(in the rows, 128 means zero)
A single turn carries every row of the set below to another of its rows. Some are shown first; where does it send the rows asked next?
rumit: [123 150 112 138 143 135 154 138 108  98 134 130]
tol: [128 183 122 115 128 116 119 115 101 112 136 115]
riris: [131 144 115 115 130 142 136 131 111 108 125 102]
Bif: [105 160 136 160 126 124 105 144 105 147 147 128]
zan: [134 139 147 139 135  99 102 139 110 148 133 134]
beg: [100 131 129 133 126 113 115 119 130 126 114 160]
Lapu: [107 133 124 142 154 119 110 113 106 117 104 137]
Lod: [152 142 127 140 109 113 100 150 119 130 130 150]
zadur: [129 153 105 145 125 136 133 115  94  97 109 121]
sabep: [111 159 141 166 124 124 107 141 106 146 146 137]
Lebed: [116 127 137 129 114 154 102 113 102 135 156 138]
vovov: [130 141 107 136 119 129  77 129 128 111 135 140]
zoku: [114 138  95 152 109 111 131 121 118 141 156 147]
Lebar: [120 159 119 166 115 121 119 146 102 136 121 109]
Fude: [132 162 111 136 154 150 132 120  92 120 128 121]
tuta: [117 177 132 129 132 113 131 112  93  97 141 132]
bav: [132 176 116 121 112 117 132 122 106  94 146 128]
gute: [129 171 118 112 133 121 135 108 100 110 158 131]
gogir: [126 146 113 146 137 123 140 117  93 108 140  97]
mena: [ 92 129 127 135 125 111 115 118 124 119 115 154]
vifa: [121 124 143 130 117 149 103 116 109 136 161 139]
Vopu: [135 140 112 140 120 126  75 121 128 118 133 139]
lun: [144 126 134 128 111 125 113 112  98 152 133 153]
Mef: [122 175 126 109 118 130 134 109  97 108 131 137]
bilel: [144 128 107 144 128 132  99 134 119 100 151 116]
Vatu: [150 129 117 147 127 106 115 125 108 136 156 160]
Vikil: [127 121 153 145 115 104 116 125 102 124 127 154]
rogus: [119 136 102 153 102 108 130 121 123 143 152 145]
subo: [118 130 138 143 125 162 132 126  90 122 141 145]
Lir: [126 128  91 128 125 126 147 124 122 140 139 137]

Lebar goes to subo
gute goes to tol
And these:
Vikil goes to Vatu
vovov goes to mena
Vopu goes to beg
rumit goes to gogir

